50 stands for zero in the data rows.
Here are some points, each followed by its number:
38 73 54 52 53 59 68 33 73 44 55 45 27 57 23 46 64 46 70 66 90 55 33 19 50 40 37 25 29 35 60 56 0 58 75 48 52 28 67 57 50 59 55 47 51 59 21 39 62 87 62 56 50 68 44 83 38 72 75 44 49 61 0
48 37 39 51 43 69 55 56 76 6 50 44 80 66 38 68 39 44 60 24 45 65 30 44 31 50 74 51 58 38 36 14 39 0 50 66 46 49 44 58 29 61 68 49 51 52 62 59 52 81 56 51 51 67 62 24 57 32 38 32 58 55 1
63 50 31 36 28 16 65 63 62 56 69 61 55 23 52 75 43 22 81 40 72 30 2 41 33 54 57 38 34 54 55 43 53 57 64 56 42 47 55 31 64 42 48 44 42 79 52 39 53 56 33 34 51 15 54 66 56 38 42 39 34 51 2
48 58 50 60 47 61 52 40 52 47 41 51 59 44 69 32 53 88 42 66 62 28 69 43 43 70 66 34 45 79 45 61 62 55 36 34 58 50 33 40 25 71 67 56 43 31 77 45 38 59 60 29 32 41 59 57 34 54 50 68 56 7 3
56 33 33 59 39 48 60 43 44 48 64 40 57 50 56 69 35 59 60 64 63 45 61 57 65 48 63 61 69 52 48 69 60 52 49 35 32 50 48 66 34 22 58 58 47 60 43 38 39 25 41 40 48 37 56 60 62 32 56 58 44 33 4
43 43 48 43 62 64 50 27 61 52 35 31 75 47 57 27 57 54 35 53 40 41 52 59 56 52 32 39 50 66 31 73 45 35 54 45 46 56 55 34 49 51 70 66 17 41 56 52 58 74 49 52 24 69 44 56 20 81 19 51 31 23 5
55 45 35 47 52 53 49 26 57 60 34 32 42 64 49 64 48 66 65 60 60 68 68 32 31 56 35 44 53 40 45 42 50 45 46 55 36 33 37 47 34 60 62 66 44 54 49 46 48 47 68 40 50 60 67 52 45 52 48 52 52 60 6
44 51 47 54 45 62 48 46 37 57 49 24 82 25 50 52 57 45 27 67 47 62 42 39 58 38 39 59 61 47 36 48 46 47 60 25 13 40 62 55 23 49 53 61 35 65 34 40 72 28 81 60 62 54 37 29 78 44 62 43 46 49 7
49 38 52 25 27 44 34 47 54 29 64 43 68 45 71 41 35 29 54 35 58 1 21 67 43 54 71 28 72 77 36 56 42 41 60 49 54 63 43 9 52 65 71 39 41 26 74 70 43 42 45 57 38 31 77 38 27 67 37 69 43 9 8
40 41 58 49 63 65 53 59 47 44 64 48 29 69 34 39 42 44 45 41 62 50 63 49 75 38 32 77 31 40 42 52 34 19 53 43 56 42 61 63 51 39 49 45 52 66 22 51 55 73 60 46 43 72 21 59 65 17 56 33 38 69 9
62 77 57 41 42 53 32 82 38 40 61 60 72 53 67 35 51 62 28 42 36 41 49 51 51 56 75 65 56 49 45 54 59 48 37 81 53 56 59 44 52 66 53 40 64 14 84 64 54 39 56 61 68 27 53 53 47 63 51 71 58 45 10
52 58 33 45 57 54 54 21 44 64 30 30 35 75 48 74 44 75 68 46 71 70 73 30 27 42 22 33 51 43 52 42 52 41 34 44 21 55 28 50 32 62 55 79 36 67 41 39 51 57 73 28 52 64 78 53 55 65 51 56 49 65 11
25 44 62 40 49 36 74 53 44 49 59 49 62 29 71 57 43 65 46 49 59 31 50 85 67 63 74 51 65 95 53 72 69 66 60 40 45 64 65 40 71 51 60 36 50 28 54 33 21 33 57 71 49 37 65 61 39 62 64 73 53 28 12
41 39 60 45 48 38 54 59 62 53 50 73 54 38 45 52 65 60 54 64 50 47 40 59 55 38 52 64 40 53 43 47 44 59 68 33 53 53 68 51 50 36 62 42 50 63 75 51 31 32 60 42 45 47 46 44 57 74 49 36 55 46 13
71 60 62 59 43 72 39 35 60 44 53 43 46 60 57 42 53 53 50 50 37 54 58 36 62 73 44 40 50 35 44 54 32 57 47 44 50 55 53 50 62 53 48 59 61 53 45 55 56 60 45 67 33 66 41 54 1 81 36 44 42 53 14
47 40 52 46 30 65 48 69 49 75 40 55 53 40 37 50 59 55 41 54 40 59 55 69 49 53 49 61 24 61 73 15 69 31 31 58 65 54 25 54 48 69 46 40 38 32 48 48 63 53 80 67 68 33 66 53 44 24 39 67 75 79 15
79 55 68 42 40 43 37 57 64 58 70 55 55 42 49 76 42 54 51 51 77 71 35 40 45 52 49 56 45 51 21 58 60 73 55 55 26 58 63 44 54 42 37 76 46 56 60 70 79 51 43 43 50 36 39 86 40 81 46 54 27 36 16
44 35 52 38 65 82 61 66 36 56 43 58 45 61 56 73 49 73 35 49 24 51 52 56 47 37 57 59 62 40 58 50 50 48 40 42 57 39 45 43 54 57 46 26 58 21 76 60 50 37 31 56 48 30 50 52 60 58 71 49 53 74 17
38 66 69 36 57 60 43 37 47 45 51 49 50 55 30 65 59 63 62 45 62 60 46 75 52 65 43 24 41 51 80 53 45 43 57 56 52 63 35 55 66 47 58 50 48 56 24 53 42 43 46 56 54 46 55 29 35 62 83 56 46 55 18
37 50 59 40 67 38 50 29 51 64 49 58 24 67 55 88 41 57 53 61 60 71 82 50 27 56 19 47 41 62 45 50 40 57 65 63 47 35 62 43 58 52 43 70 34 65 47 58 52 47 51 42 49 48 48 60 80 42 51 50 49 70 19
46 65 59 53 68 30 88 25 21 33 50 48 33 70 80 39 54 46 22 81 33 62 49 29 48 60 37 39 44 82 45 42 51 25 47 83 51 49 25 3 36 59 65 43 15 71 57 29 32 26 77 46 25 63 55 60 55 51 37 37 80 67 20
60 67 61 74 49 58 43 62 47 31 67 64 54 40 33 34 55 28 50 44 49 59 48 43 52 54 60 61 64 52 58 35 42 50 58 68 64 63 46 74 45 30 50 44 57 47 15 55 58 70 58 56 55 56 41 74 26 64 40 44 47 60 21
65 71 55 43 56 47 43 64 41 48 60 64 70 54 64 27 53 55 22 44 35 46 47 50 41 57 67 57 51 46 45 51 44 49 38 68 55 47 43 40 56 67 45 35 66 22 66 57 51 58 48 47 65 36 57 54 39 70 55 61 50 45 22
65 49 63 50 36 43 36 52 46 57 52 51 49 68 47 46 54 37 50 47 44 65 35 38 63 44 39 59 57 28 45 50 73 43 46 56 44 57 49 67 41 61 20 57 55 55 55 46 51 54 47 33 51 53 57 54 35 31 40 51 30 53 23
49 43 71 43 57 49 46 46 44 61 42 56 50 24 46 76 62 59 66 39 57 54 42 66 55 51 38 53 55 41 50 56 51 69 62 30 30 71 64 45 46 27 54 65 43 65 44 64 45 24 53 41 52 51 48 26 55 55 63 43 41 42 24
59 68 62 28 78 36 74 60 76 54 36 52 59 67 45 83 50 57 45 54 62 74 49 51 39 39 37 63 37 50 51 48 30 49 52 63 54 33 58 56 57 36 47 60 44 56 54 76 59 47 52 46 70 62 36 80 53 79 53 50 45 68 25
46 29 54 44 24 28 69 31 46 32 49 50 73 69 73 46 24 28 55 46 36 45 47 33 48 64 63 61 90 62 24 49 46 59 58 50 43 43 58 60 49 61 52 65 68 56 57 33 20 48 59 65 61 45 66 43 48 52 33 41 39 52 26
57 51 54 39 57 50 55 68 65 54 59 42 56 57 29 97 85 50 59 48 89 85 36 63 47 56 50 43 18 33 45 45 57 66 60 58 23 37 55 51 70 23 53 62 27 43 51 53 72 59 69 24 76 49 22 84 46 77 63 72 51 33 27
38 52 68 50 63 40 42 27 44 68 30 58 47 47 34 46 41 51 72 60 62 57 50 58 59 44 35 60 54 57 56 58 42 44 59 34 50 62 52 64 46 45 55 56 44 77 26 63 34 43 41 57 44 63 59 37 51 37 62 34 38 77 28
66 67 65 49 66 58 45 43 47 39 49 52 59 50 42 62 40 56 31 59 46 50 51 48 38 65 58 45 68 56 51 43 57 51 51 73 44 54 43 42 55 36 47 36 45 61 42 48 56 48 54 49 72 42 67 45 43 63 39 53 55 44 29
53 47 61 46 26 52 51 52 53 62 50 58 55 18 49 55 69 80 47 63 53 33 53 63 48 57 67 49 75 75 61 57 88 81 49 36 45 76 64 59 51 29 49 49 54 37 50 53 45 28 38 53 47 43 59 47 40 65 41 68 57 23 30
58 29 44 51 38 77 48 69 61 51 50 66 57 20 69 31 67 53 67 38 31 17 39 75 59 49 49 40 19 27 52 67 39 54 49 26 68 43 62 63 63 73 78 47 49 22 80 53 64 66 46 55 25 36 43 63 16 60 54 60 42 46 31
59 81 59 45 51 51 39 65 39 46 61 70 62 54 57 31 61 45 29 50 50 48 49 58 44 59 68 49 45 56 52 52 56 45 45 66 58 37 50 34 54 72 40 42 73 15 74 50 61 47 53 50 68 30 58 62 39 55 53 63 49 33 32
73 43 46 71 55 50 54 48 53 69 25 36 75 37 64 48 28 45 53 65 51 28 49 65 74 50 71 51 56 64 45 64 63 57 40 50 54 62 52 60 44 35 59 47 47 41 58 65 59 35 39 68 31 46 52 46 28 80 26 33 52 41 33
59 46 54 48 50 53 60 67 57 73 27 58 58 55 33 63 51 51 43 58 50 51 60 48 65 57 51 62 51 57 43 40 71 34 32 59 58 56 47 56 47 62 40 42 47 42 56 56 56 54 38 47 55 51 54 58 35 50 33 46 62 62 34
46 29 49 81 42 49 35 51 32 48 73 49 27 46 40 41 29 40 42 42 42 38 54 41 80 38 34 35 31 56 52 45 64 85 44 20 59 53 48 52 71 63 45 36 66 60 48 33 34 37 38 59 51 35 36 12 53 34 69 60 80 55 35
42 59 71 46 69 42 49 37 58 77 42 48 43 45 33 59 46 59 71 67 62 50 40 58 56 49 37 56 43 34 66 56 37 43 44 41 56 51 71 71 47 46 54 57 51 78 25 62 37 44 43 56 31 71 60 38 58 43 56 42 36 65 36
22 45 64 47 43 70 52 49 42 35 70 14 55 65 53 47 58 43 37 46 36 63 58 50 69 48 45 58 52 54 49 29 44 41 56 22 19 60 46 59 35 64 43 55 47 30 24 32 35 30 63 45 34 65 46 35 53 13 64 64 54 42 37
65 55 42 42 41 59 48 59 63 51 52 64 59 67 20 57 31 56 65 44 56 58 65 38 49 53 57 64 57 26 28 47 45 29 36 45 42 55 54 65 29 51 45 66 71 58 46 55 52 64 44 43 49 55 47 35 64 35 70 27 46 63 38
50 48 77 52 51 34 57 52 56 53 58 28 49 58 51 66 42 26 64 48 57 60 22 53 66 47 44 41 71 63 57 58 60 38 56 59 48 65 36 48 64 24 43 29 28 69 24 75 45 26 20 57 41 53 59 81 33 67 38 46 10 54 39
37 45 47 37 49 56 55 77 61 42 45 51 60 76 32 42 54 42 57 47 71 62 50 53 55 48 76 74 46 32 28 43 36 40 57 52 71 44 59 78 30 67 58 42 72 35 53 46 46 74 64 46 80 63 56 51 59 51 49 58 48 49 40
45 70 69 61 60 42 46 35 45 37 69 49 43 57 57 59 43 33 43 55 28 60 43 29 34 50 40 47 60 56 62 47 41 53 49 69 43 43 43 45 46 36 30 53 33 68 43 49 55 42 32 55 43 45 41 48 67 43 64 64 42 66 41
49 53 50 60 45 49 56 30 54 54 47 37 57 54 51 43 54 71 49 60 64 37 63 43 48 44 58 48 49 67 45 54 47 49 48 41 48 48 44 40 41 70 58 48 42 39 70 44 47 55 49 44 45 57 57 51 40 58 48 55 53 32 42
53 71 61 27 58 55 37 57 33 46 71 18 50 77 50 43 45 40 48 46 56 50 56 15 39 50 54 55 99 43 50 49 51 57 48 58 37 67 37 37 36 64 36 33 67 28 36 85 48 41 44 42 63 27 79 81 56 62 58 70 36 48 43
42 43 25 58 59 23 53 45 49 57 63 45 44 28 65 65 46 24 72 53 73 38 41 63 14 65 60 46 48 52 76 47 29 72 67 52 43 44 39 66 43 48 46 57 37 53 32 66 41 17 44 31 42 39 53 64 65 25 38 48 32 39 44
46 34 80 36 50 31 72 58 69 30 48 22 65 72 30 44 30 25 65 36 73 47 27 46 34 54 69 44 80 90 22 27 49 26 50 44 51 74 20 48 42 50 63 41 43 42 44 99 29 63 22 27 55 55 79 51 65 44 34 51 27 33 45
55 67 56 65 50 61 46 65 48 71 30 69 61 51 48 42 70 81 63 53 40 48 58 58 54 36 59 40 60 36 69 63 60 47 51 41 38 44 54 69 36 58 62 27 67 17 63 58 47 37 30 52 61 50 58 44 50 60 91 56 49 58 46
38 55 19 85 53 70 47 31 58 54 47 73 40 29 44 12 59 82 43 37 43 26 78 38 28 32 72 34 47 56 67 70 45 57 59 54 54 38 57 56 51 44 87 48 65 33 58 42 60 72 24 74 48 70 69 31 45 46 61 43 71 30 47
50 42 69 45 50 56 59 43 53 39 51 48 50 76 43 48 25 37 74 44 53 41 25 45 82 43 41 68 67 37 29 65 53 41 48 46 31 61 57 54 59 57 56 50 51 52 34 53 43 78 36 67 41 65 52 39 35 56 53 39 32 64 48
62 70 65 68 43 55 59 46 52 32 60 45 48 39 42 27 51 44 47 48 55 47 42 41 46 57 64 55 76 58 56 24 48 48 53 62 62 58 46 74 45 32 59 37 53 58 20 53 58 57 50 61 62 51 49 61 36 50 47 41 48 33 49
61 58 47 32 49 52 58 36 53 22 51 30 41 76 45 56 46 37 67 30 76 60 40 35 49 67 50 32 37 26 62 41 41 49 45 67 39 56 27 38 79 59 53 58 60 56 33 52 43 55 67 57 64 39 55 60 33 65 74 62 59 63 50
53 31 31 58 60 63 59 65 72 24 48 40 65 69 49 55 43 30 59 32 29 58 39 37 32 54 68 50 56 45 38 19 42 5 49 67 51 49 32 64 32 62 62 38 55 43 50 74 56 79 46 44 57 72 62 14 49 34 36 41 55 60 51
32 35 13 40 42 40 46 44 60 55 55 68 24 42 61 53 62 52 47 27 30 59 44 29 24 40 33 51 53 28 65 58 48 62 70 39 38 40 48 52 55 47 44 55 60 47 61 40 48 66 50 28 55 46 52 54 79 14 50 55 33 60 52
47 58 39 53 53 49 47 52 52 39 52 58 45 51 55 42 44 38 51 34 45 45 42 50 50 43 37 35 44 38 42 54 52 35 50 69 43 34 59 45 57 61 56 54 54 52 52 47 68 91 34 57 52 60 45 41 58 37 56 45 38 56 53
60 31 40 74 45 99 51 50 65 65 49 49 40 11 47 71 15 99 80 47 22 7 48 61 45 59 58 37 72 32 58 71 48 65 49 37 60 57 77 42 59 38 63 46 60 51 46 61 55 24 30 99 10 14 83 47 6 62 56 44 65 52 54
34 35 35 43 39 64 63 20 50 32 30 34 56 48 66 40 82 49 42 56 34 26 66 39 53 49 51 43 87 47 47 47 53 68 62 34 32 71 61 50 44 44 68 65 56 50 45 2 21 69 80 33 49 73 51 25 44 71 53 42 71 14 55
New points follow, each followed by the number of its nearest point above by angle.
55 44 32 57 47 38 25 46 32 69 37 39 33 56 66 36 46 26 35 60 17 46 61 29 66 60 36 46 27 38 86 33 59 66 25 43 72 34 47 60 66 69 23 42 58 60 41 37 46 66 46 46 46 54 29 40 55 41 57 52 61 71 --> 35
49 45 55 55 35 63 51 34 42 51 51 45 52 58 52 24 66 73 45 64 48 28 78 57 43 57 60 29 35 78 46 59 60 58 50 41 52 42 40 44 25 63 54 55 56 27 77 49 57 60 59 42 44 45 60 42 49 59 34 70 58 26 --> 3
57 55 35 58 44 46 44 77 44 29 61 45 54 60 63 48 61 39 27 33 42 43 60 63 42 62 62 62 43 53 63 42 42 63 45 74 74 49 59 73 75 50 41 39 55 26 47 49 58 41 49 52 62 45 32 89 48 49 58 63 54 48 --> 10
20 37 70 44 44 65 42 61 40 53 65 37 31 42 48 44 82 54 40 66 4 42 41 39 77 77 19 42 15 36 53 41 19 61 63 27 74 42 79 73 61 53 43 81 38 72 66 21 43 17 66 50 44 73 22 34 57 63 78 76 77 58 --> 35
44 50 49 58 54 60 51 62 40 17 60 51 33 71 45 54 56 61 50 16 45 24 83 85 26 43 62 55 42 63 46 57 38 45 56 69 82 45 42 57 55 39 66 35 40 26 54 48 59 35 61 46 67 51 49 59 58 57 63 67 70 37 --> 10
36 52 51 69 40 43 42 74 59 55 62 65 34 39 46 31 72 71 45 54 59 61 64 36 56 46 57 59 27 59 52 46 59 53 42 40 47 42 34 64 43 33 34 36 70 53 47 51 42 27 27 40 53 54 35 48 56 25 60 60 48 48 --> 35
61 48 49 49 66 37 63 49 48 46 20 45 49 40 79 49 63 38 36 57 37 52 42 73 54 56 46 58 32 51 69 50 51 23 33 75 62 57 33 40 56 21 51 18 27 50 41 4 46 29 79 64 30 81 37 60 49 47 31 30 67 61 --> 20
77 46 53 43 56 47 59 68 57 78 21 69 53 54 33 76 55 53 43 48 41 47 46 41 80 58 56 64 47 55 42 29 91 22 26 84 58 76 46 51 57 55 38 44 61 48 57 51 53 52 39 60 41 49 59 75 33 55 33 43 52 59 --> 34
58 43 47 69 47 42 43 74 41 48 51 53 55 26 65 42 75 48 50 47 41 69 35 63 48 55 35 41 33 46 61 43 60 65 52 48 50 46 39 60 64 44 45 46 50 35 58 51 44 28 36 46 51 56 39 60 25 52 40 68 49 40 --> 31
46 38 30 59 55 55 56 63 66 55 52 56 53 40 26 59 41 50 71 38 65 54 45 76 63 31 39 68 42 28 60 67 43 51 61 40 30 46 82 93 54 24 54 51 61 50 18 51 58 74 47 56 57 68 16 46 67 19 56 26 38 64 --> 9
58 30 67 47 27 69 49 43 57 34 57 33 53 36 80 50 47 32 65 31 53 46 31 67 62 67 50 46 42 54 33 58 62 72 51 34 36 71 51 58 72 43 41 65 51 43 60 49 45 36 47 68 42 36 55 46 27 59 44 57 42 29 --> 8
61 32 46 50 36 41 53 60 55 51 58 40 56 57 33 54 36 56 70 58 89 60 43 45 65 46 85 53 50 58 37 41 56 32 41 45 27 61 36 38 53 38 68 27 87 41 29 60 32 37 46 46 55 43 62 47 51 34 47 30 59 43 --> 45
51 34 54 69 38 39 60 33 43 68 27 49 56 44 68 59 42 32 49 56 50 43 57 55 56 56 59 63 67 72 65 40 79 60 49 61 56 57 51 74 40 46 37 51 42 54 33 39 43 32 54 60 48 56 56 65 47 32 34 43 53 55 --> 33
52 44 36 58 24 44 58 51 50 62 50 67 55 50 53 39 59 38 52 50 54 43 55 47 61 50 55 41 32 57 59 40 67 53 37 59 51 50 29 63 46 63 43 38 46 28 55 32 66 64 44 62 56 43 47 48 49 20 53 52 71 61 --> 15
53 51 49 50 32 65 45 63 50 78 31 49 54 41 32 58 60 62 30 59 32 58 55 67 38 45 57 63 34 58 73 13 73 27 32 52 60 50 23 61 52 78 51 39 35 37 39 49 70 48 81 58 64 38 64 33 47 25 40 64 69 80 --> 15
51 50 54 53 39 61 41 48 34 46 49 44 59 48 49 52 48 47 36 43 39 41 60 61 35 59 56 59 55 59 53 43 56 49 46 63 49 49 49 55 32 56 46 58 50 38 41 46 58 43 59 61 50 44 53 41 52 35 44 66 67 43 --> 15
57 53 54 71 40 55 45 67 45 37 57 48 49 33 80 41 71 35 60 35 32 73 38 63 50 54 43 44 30 39 60 53 72 53 41 51 51 43 35 71 60 43 33 56 42 31 64 46 47 29 35 52 63 60 22 46 28 63 43 82 35 36 --> 31
50 45 38 57 43 55 49 64 64 61 28 66 42 42 46 46 46 60 73 33 54 41 53 81 43 52 51 39 42 35 65 54 50 62 45 48 66 38 52 70 61 59 64 39 58 29 50 52 53 59 36 63 59 45 59 52 30 46 46 55 58 51 --> 31
44 37 76 44 49 44 59 35 41 48 53 43 17 58 63 44 66 60 55 59 53 61 37 33 54 47 39 44 58 60 36 49 56 72 62 23 49 66 42 17 52 61 53 59 46 44 65 43 15 34 51 36 26 47 45 64 38 83 45 53 47 44 --> 20
48 35 32 49 41 44 41 60 71 66 45 48 58 45 38 75 53 33 57 43 50 66 50 37 73 45 37 37 30 44 59 26 50 56 42 29 44 67 51 61 66 54 27 59 79 84 46 50 47 38 51 49 43 49 31 18 63 38 67 31 65 68 --> 35
38 42 63 51 42 51 54 51 50 65 51 28 41 43 55 47 66 51 43 66 28 50 42 46 69 58 37 46 32 62 51 40 36 67 57 23 64 49 75 64 59 59 50 58 36 61 60 27 46 31 61 54 47 62 27 32 51 57 70 66 73 56 --> 35
29 60 60 48 86 52 58 56 60 53 57 22 62 67 43 43 59 57 29 53 60 62 86 54 45 50 42 65 54 93 31 46 45 42 52 54 31 49 52 34 38 41 37 67 40 47 35 85 49 65 36 39 43 69 49 53 80 29 40 59 29 41 --> 45
44 59 21 47 57 40 16 46 23 73 45 26 33 58 45 34 60 43 29 60 22 48 62 29 70 55 23 44 13 43 81 33 60 64 32 38 67 39 33 63 73 88 31 48 60 66 49 35 58 59 40 39 48 46 24 53 64 34 66 52 66 74 --> 35
42 46 74 38 52 56 45 65 42 62 39 43 48 41 51 64 44 51 57 58 46 43 42 76 42 58 46 79 57 61 50 51 61 49 57 41 79 47 67 53 47 83 67 63 40 35 47 69 53 38 75 41 48 33 52 63 38 54 31 50 39 52 --> 15
52 37 38 49 38 48 57 72 53 43 59 50 36 48 48 48 69 55 60 38 42 59 42 37 18 42 47 40 37 49 43 53 63 43 61 61 33 36 30 65 37 49 65 44 41 41 75 58 54 64 27 28 65 58 67 52 55 42 53 77 39 47 --> 52
60 48 47 56 40 40 38 33 44 23 71 40 56 56 49 55 14 19 46 39 45 28 42 45 60 46 55 31 57 62 44 56 54 39 41 52 41 56 61 40 57 34 41 42 50 64 39 48 62 70 21 50 55 38 38 30 70 31 63 39 34 42 --> 53
43 73 56 41 72 42 46 40 52 44 63 41 34 57 37 61 45 45 52 36 44 65 47 38 40 48 42 46 72 50 52 48 36 54 58 60 54 57 47 34 61 44 53 50 51 57 29 67 55 46 51 38 60 50 64 65 48 71 60 52 38 67 --> 43
58 64 41 63 78 54 47 54 32 79 56 28 28 55 43 63 42 58 28 60 43 33 81 43 80 55 44 32 35 66 54 62 86 69 31 51 61 47 43 57 60 61 35 40 46 40 51 52 84 41 28 54 42 53 34 49 65 44 70 56 55 55 --> 35
41 49 48 40 55 41 42 77 61 54 71 58 37 66 27 53 49 48 57 38 53 34 42 61 38 28 26 38 61 38 59 70 36 48 54 38 68 55 49 48 59 23 60 41 47 55 37 71 49 49 6 40 42 41 48 62 62 41 63 54 24 50 --> 39
66 44 50 51 29 64 40 40 51 59 36 69 52 42 45 33 51 70 58 49 58 34 60 63 33 46 39 46 67 58 40 64 72 66 52 41 52 37 48 55 39 52 51 63 55 39 63 51 41 64 39 38 37 38 60 53 27 56 30 47 37 23 --> 3
51 65 55 49 86 46 69 32 68 59 39 52 48 49 41 67 27 52 68 55 71 63 33 64 43 60 33 44 44 39 41 63 17 55 67 79 54 39 76 29 76 38 56 84 38 84 33 53 58 52 57 90 55 57 59 71 23 83 57 40 46 75 --> 25
49 49 39 25 47 43 70 25 42 20 55 19 39 83 65 56 40 35 78 48 67 64 42 38 55 76 53 30 41 30 55 48 39 30 33 70 51 48 24 47 70 58 37 49 54 57 46 40 48 56 70 55 73 45 53 66 34 69 74 67 65 64 --> 50
45 46 73 48 49 55 83 33 51 32 46 33 52 67 55 44 50 43 48 42 52 55 54 49 65 59 48 63 68 69 30 32 50 41 51 56 46 75 33 38 44 41 46 46 33 68 43 40 34 39 63 64 34 66 60 36 58 53 44 44 57 56 --> 20
38 43 55 28 72 38 49 64 46 69 45 36 61 64 66 63 44 58 55 50 39 70 48 53 33 47 37 72 81 41 51 60 46 59 55 46 36 45 64 47 47 59 43 64 64 66 48 62 25 18 52 41 56 43 69 54 62 53 56 49 31 63 --> 43
59 53 25 60 54 50 34 40 37 24 45 74 66 47 56 27 64 44 23 43 40 49 81 35 38 38 58 32 61 45 33 53 58 68 59 78 60 48 61 39 49 50 42 62 73 54 77 8 40 71 67 52 55 60 59 28 51 71 28 41 70 35 --> 55
51 46 58 75 52 37 68 44 44 42 75 52 47 41 44 51 42 48 41 62 68 65 41 22 62 40 52 49 40 72 48 26 57 83 65 43 27 40 42 46 59 60 47 55 68 61 55 52 31 47 37 67 52 32 51 45 65 47 73 60 71 66 --> 35
58 54 35 39 47 76 26 77 56 64 30 39 68 40 37 52 74 53 36 36 28 29 37 58 45 47 51 36 43 27 65 53 74 22 36 46 53 53 51 55 55 58 57 25 42 36 68 63 92 83 52 44 61 55 46 50 42 54 47 52 47 49 --> 31
43 66 78 57 75 42 67 33 68 44 27 60 40 95 9 54 24 53 62 55 72 52 77 59 80 50 36 73 29 27 33 59 6 30 33 54 79 55 67 55 53 43 54 65 58 83 39 60 45 55 70 49 56 73 34 48 84 62 59 1 53 76 --> 9
58 26 57 70 54 59 48 41 50 34 37 61 33 67 49 41 43 42 52 24 51 47 64 43 69 36 48 45 44 57 28 47 70 40 30 57 57 52 38 50 36 53 45 37 57 59 54 64 46 69 40 56 33 59 52 31 60 15 27 28 59 46 --> 51
55 50 37 63 46 59 46 39 52 52 31 62 44 45 31 52 75 75 38 48 33 45 71 47 59 47 35 43 43 50 60 42 61 57 60 44 58 64 68 53 47 20 53 61 45 55 62 25 66 47 56 47 38 73 33 53 50 65 39 39 64 41 --> 55
62 49 57 59 58 56 61 76 56 77 25 56 57 62 36 74 49 62 44 54 46 52 51 44 78 58 66 54 48 63 45 40 85 29 30 75 65 57 36 52 56 56 37 30 52 45 54 58 62 45 34 49 49 62 57 58 32 59 34 47 44 71 --> 34
51 37 43 74 47 55 57 26 33 54 50 60 44 48 73 35 53 51 40 50 53 69 52 37 42 33 49 43 42 69 38 31 75 53 40 69 46 32 37 28 59 66 43 46 62 53 53 37 42 66 58 58 51 48 63 38 61 37 17 47 72 57 --> 20
43 62 75 41 70 53 50 32 52 62 47 47 25 66 52 95 42 63 54 64 69 90 82 45 17 54 27 43 37 70 50 62 52 57 56 76 27 22 55 37 57 55 21 82 34 78 42 64 54 31 62 28 69 34 52 66 86 26 60 45 41 75 --> 19
30 26 67 30 47 39 55 47 55 75 44 28 35 42 55 48 26 39 52 37 63 36 44 64 82 50 50 57 39 75 48 29 61 56 35 33 57 82 48 33 64 67 38 54 53 61 31 67 40 40 56 65 34 26 49 42 69 30 46 49 51 67 --> 35
39 36 23 33 51 49 68 50 72 46 52 31 59 62 28 48 37 46 76 55 81 55 47 47 34 45 56 64 65 41 52 47 26 52 60 34 37 41 52 58 35 50 60 65 53 59 21 47 38 72 66 42 49 55 42 61 59 44 58 46 41 54 --> 0
62 54 42 40 63 44 67 58 69 42 64 41 51 49 40 97 78 51 63 45 99 85 42 49 58 61 59 38 19 34 58 50 50 67 54 61 29 48 52 61 71 12 42 64 33 40 50 44 71 44 57 37 70 59 7 97 42 78 72 68 52 26 --> 27
39 38 46 39 62 43 38 59 53 42 65 51 28 57 30 49 49 48 78 43 51 42 44 44 45 20 37 54 61 37 51 62 52 43 66 38 56 50 63 47 54 24 49 23 45 52 34 60 46 61 16 40 38 57 54 55 61 43 56 56 20 44 --> 39
45 38 74 53 46 47 59 26 37 40 67 21 43 53 68 34 33 45 48 66 39 28 45 51 58 59 42 25 43 87 44 70 26 67 65 50 52 44 50 26 48 40 52 54 9 45 65 49 51 17 45 79 18 42 42 54 31 70 54 90 54 44 --> 8
62 36 46 51 37 55 33 47 32 47 63 52 60 23 72 44 48 43 49 38 49 48 33 60 66 39 33 68 53 31 45 57 51 67 47 26 38 53 46 37 48 47 48 61 59 33 49 45 55 42 66 64 30 31 30 62 34 50 32 45 38 56 --> 31
36 60 38 56 67 66 70 38 72 49 58 70 46 42 62 53 65 49 29 61 26 67 52 31 12 56 52 54 64 57 53 38 32 36 70 72 62 24 74 35 37 44 47 59 43 61 58 36 55 50 67 47 48 60 64 53 70 39 34 52 65 60 --> 20
40 36 29 36 43 44 44 61 62 51 64 24 56 32 54 57 61 26 45 56 61 50 31 34 42 52 36 54 48 57 53 35 45 51 54 34 41 62 55 47 51 64 44 65 36 73 41 42 50 56 73 19 46 34 50 66 66 21 41 50 47 45 --> 2
50 50 61 44 64 33 70 39 50 46 48 33 54 62 60 57 28 36 51 54 70 37 39 45 63 55 58 48 43 63 38 55 42 38 42 58 39 52 44 22 45 51 52 36 35 54 47 58 53 54 53 50 38 43 33 45 55 56 53 38 45 49 --> 20
52 54 46 78 51 32 47 34 38 62 44 72 62 29 70 43 41 54 49 54 43 69 58 63 28 61 39 43 27 61 32 62 40 56 48 56 40 33 54 41 44 45 44 76 26 69 69 49 58 24 48 59 57 44 58 26 46 34 16 69 67 55 --> 19
58 50 63 49 61 47 65 38 50 45 57 24 52 51 50 75 41 45 49 63 65 39 51 44 55 58 73 53 48 71 47 42 49 38 47 54 37 55 40 30 55 40 54 33 33 61 43 52 52 55 54 40 32 48 51 52 73 48 53 31 65 53 --> 20
56 64 48 38 53 23 42 42 43 58 58 51 40 56 42 52 32 37 50 50 51 53 54 39 68 40 42 47 40 43 63 53 54 66 42 36 54 54 43 39 58 63 42 45 56 61 43 68 51 59 39 43 48 42 42 43 72 44 73 29 52 71 --> 35
57 52 56 68 43 38 45 39 35 54 43 60 72 38 69 42 45 47 42 58 41 51 55 64 31 53 50 47 39 69 38 46 53 56 47 63 47 37 50 41 48 48 43 66 39 61 59 46 52 38 50 59 54 49 59 23 59 37 26 63 54 39 --> 20
50 32 72 41 40 32 54 68 55 66 44 90 49 21 37 68 74 71 49 63 55 41 36 65 66 39 54 63 39 64 39 43 62 62 71 22 54 51 73 56 47 33 76 47 47 79 70 43 32 41 68 34 37 43 43 33 70 77 40 38 45 36 --> 13
